Rows are one point carried round by a steady rotation, each followed by how many steps it has turned.
The counts run from 0 to 308.
[  0   4  15  -6  17 -11 -19  -4 -16   6  14   3   2   9  -1   5 -18  -6
  10   4  14  21  -2   8 -17  -6 -17  16   9   4  -9  -3   4   5 -20  -6
  -6  -1  -6  -5  -2  -3 -11  -2  23  18  15   1 -22 -11 -22 -19   9 -29
   1  16   1  25  -4   6  -2 -26  -1  10 -11  30   1 -19  -9  12  10 -15
  16 -19 -14 -10  -4 -13   0   5  -9  21   3  13  -6  25  -7  13 -10]
23
[  0  10  15  -4  15 -14 -15  -3 -13  -1  24  -5  -1   8   1   0 -22  -2
  18  -3  19  19  -8   7  -8  -3 -15  16  25  -1   4   3   5  10 -20 -10
  -5  -5 -11  -7   5   7 -11   5   3  18   6  -3 -22 -15 -17 -22   1 -18
  -2   6  -2  37  -3  12 -15 -13   1  16 -10  24  11  -8   0  22  12 -21
  11  -9 -14   0  -1   0   6   0 -10  22  19  22   3  16   4  14 -17]
271
[  1  12  19  -8  15 -10 -14   0 -12   6  29  -5  -3  12   5  10 -17  -8
   9  -6  15  18  -1  11  -2  -1 -21  12  12  -1  -5   4  -6  11 -19   1
   9  -4 -13  -4   8   8  -1   4  12  17   8   8 -17 -20 -11 -12   7 -25
  -1  10  -3  43  -8  13 -16 -10  -3  13  -7  21  10  -1  -2  19   9 -17
  14  -7 -20   2  -6  -5  -4  -1  -7  21   9  24 -12  16  -3   8 -15]
221
[  3   7  10   1   6  -1 -20   7  -6   9  23   8 -10   6   5   0  -3   8
  -4   1   6  15  -3   9 -10 -10 -16   6  15   3  -4   0  -4  13 -23  -9
  -6 -11  -5  -2  15  19  -9  -5  13  23   4   3 -26 -14   1 -14   0 -25
  -5   9  -6  47  -9  20 -22 -16  -3   4   4  10   7   0  -4  28  11 -16
  16  -3 -13  -6  14  -4   4 -12   1  25  14  23 -13  14  -2   7 -20]
3
[  6   1  12  -4  13 -14 -19  -5  -8   5  22   1  -3   9   5   8 -14  -1
   8   2  15  25   3  17  -3  -4 -24   8  21   3  -6   1  -6  11 -17  -7
   3 -14  -2  -5   1  11   1   5  17  21  15  11 -21 -24  -7 -18   3 -27
   0  15  -9  40  -6  13 -24  -4   1   8  -5  13  15  -2  -9  17   7 -10
   9  -8 -13   1   1  -7  -4   8  -7  20  11  14  -8  13  -4   6 -28]
223
[  5   1  14   0   2  -2 -13  -3  -2  10  30   5   4   7   8   7  -2   2
   0   7   7  19   3  14 -13 -11 -17   8  20  -4  -2  -3   5  14 -16   4
   0 -12  -7  -1   4   7  -3   8  14  19   8  18 -19 -15  -3 -12   8 -23
  -7   9 -12  47   1  12 -19 -18  -2   6  -4  15  28  -2  -8  28   9  -8
  19  -7  -7  -2   7  -3  -9   7  -4  22  11  20 -10  15  -6  12 -22]
86
[ 10   6  15   1  14  -9 -16 -10  -9  -3  22   8  -7   6   8  -1 -10   0
  14  -7  10   7 -11  11 -14  -2 -23   2  25   7  -9  -3   3  -4  -9 -16
 -17 -10  -4  -9   7  15  -8 -12  16  16   1   8 -24 -24 -16 -20   2 -21
   2  12   6  30 -10  25 -13 -18   2   8  -5  21   1 -12  -8  29  18  -8
  12 -13 -14 -14   8  -6  11   7 -14  18  12  18  -8  18  -1   8 -11]
58
[  0   8  18  -9  10  -5 -12   1   8  16  23  -2   0   9  13   9  -4   5
  -1   3  12  16   0  20  -5  -8 -22   5  13  -1  -1  -5   5  11 -16   4
   6  -3 -16  -9   2   8  -3   6  19  15   5  21 -19 -20   0 -11   7 -35
   0  13   1  40 -10  23 -16 -20   2   8  -5  26  10 -13 -11  21  10 -13
  12  -9  -8  -4   2  -9  -8   0  -6  20   6  23 -14  11  -8  15 -13]
89
[  8   3   7  -8  18  -7 -17  -6  -3   8  22   8   2   6  14  -1  -8   8
   7  -8  13  17  -7  19 -12 -12 -18   8  21   3 -17   2   4  10 -16 -12
  -6  -6   1 -12   4  15   5  -5  25  17   1   3 -22 -18  -1  -7  15 -19
   0   8  -9  36  -7  28 -17  -9   3  10   2  14   3   3 -12  35  23 -15
  22 -14  -6  -8   4  -4  -8   2 -12   9  13  15 -11  12  -6   3 -14]
99
[ 10  13   4   0  15  -6  -6  -1  -3  15  19   6   3   1   5 -10   0  -3
  -3   4   6  16 -12   3  -5  -9 -11  -5  18   4  -2   3  10  13 -17 -10
  -8   3 -11 -16  11  11  -2  -3  25  17  -1  12 -27 -11  -3  -1  10 -24
  -9  16  -2  33  -7  32 -16 -19   2   8   4  23  14  -4 -15  26  18 -19
  16 -10  -2  -7   7  -2 -14  -2  -4  19   9  27  -5  21  -1   8 -12]
47
[  0   9  20  -7   7  -4 -12  -2   1  15  24  -4   3  11   5   7  -6   3
   0   6  10  15  -1  17 -10 -10 -17   7  14  -5  -4  -7   3  11 -16   6
   5  -7 -17  -6   7   1  -3   9  19  11   5  20 -17 -15  -4  -8   5 -34
  -2  13  -2  39  -1  19 -17 -25  -2  11  -7  25  20 -11 -10  21  10 -11
  18 -13 -12  -3   2  -8  -8   0  -4  17   4  27 -12  15  -6  13 -11]
88
[ 10  16   4   6  19  -6 -15  -5 -21  14  11  20  -2   3   8  -7   0   3
   5   4  10  13   0   6 -12 -15 -11  14  15  10  -9   0   4   1 -14  -4
 -11  -5  -1  -8   5  24  -2 -10  19  20   7   9 -29  -5  -5 -13  12 -25
 -10  13   1  33  -6  12 -13 -24  -5   3   1  10  17  -2 -10  34  21 -10
  16  -3  -7 -18  14   0  -4  -2 -14  15  22  17  -1  10  -7   9  -6]
200
[  3  12  13   0   7  -4 -20  -7 -16  10  25  13  -2   6  14   6   1   5
   5   2   8   5  -4  13 -19  -4 -17  13  15   7  -8  -8  -2 -12 -13   2
  -8 -10  -8   0   8  22  -9  -7   9  17   8   8 -28 -19  -5 -21   2 -31
   1   5   3  39 -11   7  -6 -31  -3   4  -8  13   9  -9  -6  32  16 -12
   8  -2 -19  -8   9  -7   4  -2 -10  17  16  20  -8  17  -7  10  -4]
205
[ -3   8  13   2   9  -9  -8  -9   0  12  29  -1   2   5  12   0  -5   0
   6  -5   6  14  -9   7   4   0 -17   4  26   2  -1  -5   5  16 -15  -8
 -11   0 -10 -16  11  12  -8   9   8  22   6  13 -17 -19   2 -19  14 -17
   6   5   0  40  -6  11 -12 -16  13  13  -4  27  23  -6 -12  36   7 -14
  13 -12 -15   0  -3   0 -12   5  -8  29  12  24  -6  11  -1  12 -13]
131
[  7  18  10   4  16  -7  -9   0 -16  11  26  -3  -6   6  13   3  -2 -11
   2  -5   9  15  -7   7  -2   1 -21   5   9  15  -9   3  -8   6 -13  -6
 -11  -5  -9  -7   9  17  -1   2  13  20   2   8 -24 -20  -8 -15   8 -30
   7  14   9  39 -11   7 -10 -25   8  10  -8  22  10  -5  -5  34   7  -6
  13  -4 -20  -3   0  -3 -11   3  -6  26  15  18 -18  15  -7  12  -5]
213
[  5  15  10   2  13 -12  -7  -3 -16   1  26  -5  -4   4   5  -7 -11 -10
   7  -4  10  18 -14  -1  -2   8 -20  -5  27  12  -6   4  -1  10 -14 -18
 -14  -4  -6 -15  12  11  -8  -3  11  19  -1   0 -25 -19 -10 -19  -2 -26
  10  12   2  34  -4  19 -10 -21   8  10  -3  22  13  -4  -6  26   9  -9
  11  -8 -19  -1  -3  -5  -9   5  -5  25  21  24 -16  16  -1  10 -10]
263
[  8   3  13  -6  15 -14 -16  -9   1   9  21   9   2   5   5   3 -10   4
  12   2  11  14  -7  16 -10 -10 -14  13  25  -1  -3  -4  14   6 -14  -5
  -5  -2  -8 -10   2  15  -5  -2  19  14  10  18 -18 -18  -9 -10  11 -14
 -10   5  -9  37  -7  27 -17  -8   0   6   3  22  12  -8 -16  26  27 -21
  13 -15  -4  -9   3  -4   6   5 -13  14   7  23   8  18  -1   9 -16]
187
[  2   9   9  -1  11   0  -5  -1 -10  12  27  -2   1   6  15  11  -3  -5
  -1  -4   6  20   4  14  -7 -14 -15  14   8   2  -4  -3   2  14 -18   9
  -4   0 -15  -3   5  12   1  13   8  13   5   9 -20 -15  -8 -15  15 -25
  -4   9   3  45  -3   4 -11 -22   5  17  -9  27  19  -2  -6  36  11 -18
  17  -6 -16   1  -5   5 -15   4 -12  22  12  17  -4  16  -5  13  -8]
82
[ 10   1   5  -4   6  -7 -19   2   0  -1  11   3  -6   3  -2  -2  -9   0
   3   0   9  23   0  12  -4 -12 -12   3  28   6  -6  -5   2  17 -27 -13
  -9 -16  -5  -8  11   8  -7  -5  15  13   8   6 -25 -13  -9 -15   8 -28
  -9  15  -5  34  -3  22 -26 -14   2  11  -2  17   1 -16  -3  17  17 -19
  17 -12 -13 -20  10   0   6   1  -2  20  20  18  -4  14   1  10 -24]
142
[  7   4  12  -2  11 -12  -6 -12  -4   6  25   1   8   5  12  -5 -11   3
  12  -2  16  18  -7  13  -6 -10 -19   2  33   0  -2   4  12  13 -13  -9
  -9  -3  -8 -11  -4  10  -2   5   9  15  -1   8 -24 -17  -8 -18   4 -20
   1  13  -4  30   4  22 -16 -12  10  10  -2  24  23  -2 -11  34  15 -13
  12  -9  -3  -5   1   3 -14  12 -13  21  19  20  -1  10  -5  11 -18]
182
[  2  -5   8 -10  17  -9 -14   1   2   2  19   0  -6   9   9   7 -13  -8
   9  -4  11  27   2  16  -2  -8 -15  11  19   6 -10  -1   5  19 -23  -5
  -6  -3  -3  -8   3   5   1   4  18  14   8   4 -16 -22 -15 -19  17 -26
   0  12  -3  33  -5  17 -13  -6   9  15  -4  29  -1 -12  -6  28  16 -21
  15 -17 -13 -15  -9   3 -12  10 -12  16   9  12  -9  13  -5   9 -19]
229
[  2   4  21  -4  13 -10 -18  -5  -7   1  23  -1   0  11   1   5 -17  -5
  10   4   9  22  -4  15  -3  -4 -22   6  19  -2  -9  -5   4  16 -17  -5
  -1 -11 -11 -12  -2  -6  -7   5  18  18   5  18 -17 -16 -13 -14  11 -35
   1  16  -2  28   0  14 -18 -16   3  12 -10  22  12 -11  -6  12   9  -4
  17 -22 -12  -9  -4  -9  -9  12  -7  21   4  20 -15  16  -5  12 -18]
226
[  8  18  11   0  12  -4 -18 -12 -20  12  24  13   3   4   4   4  -1  -1
   6   3   1   4  -9  10 -13  -1 -14  18  13   0 -12  -7   1  -7  -9   0
 -11  -7  -9  -8  14  10  -6  -9  21  17   4  15 -28  -5  -7  -8  11 -21
  -8   0  -2  40 -10   6 -11 -31  -2   9  -4  18  16  -7  -8  31  18  -4
  20  -7 -17  -5   7 -13   0   3 -11  16  12  27  -2  22  -2   8   3]
203
[ 10   4  -1  -2  19  -1 -10  -2 -21  13  24  14   2  -1  16   5   1  -4
  -3  -2   8  20   1   7 -16  -7 -12   7   4   8  -9   3  -7   6 -16  -7
 -14   1  -1  -5   3  16   2  -3  19  17   9  -2 -24 -20 -13 -19  12 -22
   5  10   0  39  -7   9  -1 -25  11   6  -8  24  12  -1 -15  33   7 -15
  13  -6 -17   0  -2  -7 -10   4  -7  25  13   8  -7  25  -8   2  -7]
164
[  1   2   3  -2  17  -7  -8   0 -15  16  20  11   6   6   7   3  -5  -2
   4   7  10  21   2   4 -17 -15 -10  18  15   3  -2  -5  11  12 -20   0
  -9   6  -5  -8  -1   3  -7   5  21  16  10   3 -23 -13 -11 -19  15 -23
  -2  13   0  33   0   6   4 -26   8   8  -4  33  16 -11 -14  27  13 -21
  12 -14 -10  -7  -3  -3 -17   7 -11  26   8  11   3  21  -6  14 -10]
31
[  5   2  13   0   5  -9 -17  -2   2   7  22   7  -2   4  -5  -5  -7   5
   2   2   9  16  -8   5   0  -9 -18  11  25   0   1  -5   8  21 -21  -7
  -5  -9  -8 -13   4  13 -10   4  17  25   9  18 -18 -18   0 -11   7 -14
  -9   9 -10  43  -5  22 -24  -9   3   7   0  20  20  -5  -8  22  11 -16
  16 -11  -7  -6   8  -7   0   0  -4  26   8  20   2  17   0   9 -24]
136
[ 11   1  12  -3   8  -7 -11  -4   2   5  21   3   3   9  11  -4  -6   7
   3   3   6  18  -6  21  -9  -8 -21  -6  25   4 -13  -4   5  14 -15 -14
  -4 -13  -3 -13   1   5   3   4  18  16  -1  17 -23 -15  -6 -13  10 -36
   3  18  -2  32   4  26 -21 -16   5   7   1  15  17  -8 -11  27  14  -5
  23 -15   0 -17   6  -6 -12   7  -5  21  13  15 -21   9  -8  10 -19]
94
[  7   0   2  -1  13 -12 -22  -9 -19  -3  19  13  -3   6   8  -1  -7   2
  15   3  11  16  -3  14 -21  -1 -18   5  27   9 -16  -3   3  -2 -13 -16
 -10 -12  10  -4   3   5  -3  -8  16  17   6  -1 -25 -11 -16 -25   8 -28
   7  14  -2  25  -1  14   0 -25  -4   6   0  13   3 -11  -6  27  20 -11
  14 -16 -10 -17   5  -8   0   7 -11  15  14  15 -17  16 -10  11 -14]
109
[  6  -6  -2  -5  17 -15 -18  -4 -15  10  14  11   2   7  11   7 -10  -8
   6   6   8  27   2  10 -16  -1 -13  11  17  11  -8   0   1  11 -19 -10
 -14  -5   4  -4   0   8  -5  -2  17  13  20   0 -21 -18 -15 -26  13 -24
   4  11  -7  33  -1   6  -3 -17   6   8  -4  23   9 -13 -16  23  10 -16
  10 -12 -15  -8  -4  -6  -2  18  -9  24  13   2   1  24  -3   4 -13]
26
[  2   1   3  -4  10  -7 -19   2  -7  13  16  14  -2   8   9   5   2   1
  -1   9   3  15   0  13 -18 -13  -9   8  16  11 -11 -13   7   5 -24   0
  -6   0   1  -9   9   4  -9  -6  22  12  10   5 -21  -9 -12 -15  14 -31
  -7  14  -6  29  -5  18  -1 -31  -7  10   2  27   2 -18 -11  23  20 -21
  13 -17 -12 -21   6  -8  -7   1  -7  14   5  20 -16  20  -7  14  -8]
243
[ 12   5   6   1  15  -8  -7  -4   0  15  25   6   2   1   5  -8   2   3
  -3  -1   5   8 -13   9  -7  -6 -15  -3  21   4  -3   1  11  10 -10  -9
 -11   3  -8 -17   9  16  -2  -5  27  19  -1  17 -22 -18  -2  -3   9 -14
  -6  11  -1  38 -12  31 -13 -15   8   8   4  20  15   1 -20  32  18 -15
  17  -9  -2  -3  10  -3  -9   1  -5  20   8  23  -2  18  -2   9 -10]
48
[ -6   6   8 -14  18 -14 -20  -3  -3  19  15   7   3  10   4   0 -13   7
  10  -1  14  19  -2  15  -8 -16 -12  20  17   3 -12  -4   7  13 -20  -4
   1   3  -6  -8   3   6  -5  -1  21  14  12   5 -23  -8  -1 -10  20 -28
  -5   6  -9  33  -2  16 -10 -18  -2  11  -1  25   4 -10 -14  26  23 -23
  15 -13  -8 -11  -2 -10  -6  -2 -14  11   5  17  -2  14  -4   6  -5]
236
[  3  15  12  -4  13 -12 -16  -5 -17  10  19   3   0   8  10  14  -6 -11
  10   4   6  21   1  11  -9   1 -19  13   9   7  -8  -3  -4  -2 -14   3
  -8  -9 -14  -2   3  10  -5   3   6  12  15  10 -24 -16 -15 -19   9 -35
   1  10   6  37  -6  -2  -5 -29   4  12 -15  27   7 -17  -7  22  10  -9
   8  -6 -24  -7  -5 -10  -2  13 -11  22  14  18  -3  23  -8  13  -3]
74
[ -1   8  13  -4  12 -11 -13  -7  -2   8  11  -2   0   6   7   0 -11  -2
  16   0  11  19  -2  10  -8  -7 -18  11  23   8  -4  -3   5  11 -16 -11
 -15  -8  -8  -9  -2  13 -12   3  10   9  11   8 -22 -15  -9 -25  14 -29
   3   9   4  26  -2   7 -12 -19  16  14 -13  28   3 -21 -13  27  13 -15
  12 -15 -14 -18  -6  -6   3  10 -16  27  18  12   5  14   2   9 -10]
278
[  5   6  10  -2   6 -14  -5  -6 -14   5  21  -5   7   6   6   3 -10  -8
   8   7  11  21  -3   8  -9   2 -18  -6  23   1   0   4   4   9 -16 -10
  -3  -5 -12  -6   2  -3  -4   8  14  12   4   9 -22 -19 -19 -18  -8 -32
   3  19  -2  35   4  19 -13 -20   1   7  -5  28  24 -11 -11  14   8 -11
   7  -9 -10  -1  -3  -6  -8  11  -3  22  15  20 -13  18  -8  11 -19]
175
[ 11   9  11  -3   9  -2  -9  -7  -4   4  30   5   4   4   7  -3  -5   1
   8  -6   8   6 -13   8 -13  -5 -14  -1  25  -3  -5   2   8   5 -11 -12
 -10  -2  -9  -9  14  10   0  -5  14  16  -7   7 -25 -17  -5  -9   2 -10
  -2   6  -7  43  -4  34 -18 -18   0  10  -2  22  15  -3 -13  36  19 -20
  18  -9  -8  -5   5   1  -1   1  -4  16  15  28  -4  19  -1   7 -11]
50
[  1   8  19  -2   5   0 -18  -2   1   0  26   6  -8   5   5  -3  -6   4
  -2  -1  10   6  -8   8  -9   1 -23   3  17   0  -9  -8  -3  12 -16 -11
 -11 -15  -3 -11   5  11  -9  -7  21  25   1  12 -21 -25  -6 -16   5 -22
   5   7   5  36 -12  26 -18 -25   3   9  -3  18   3 -12  -6  22   7  -6
  21 -21 -13 -12  11 -11   4  -1  -3  25   7  19 -17  18  -5  12 -14]
7
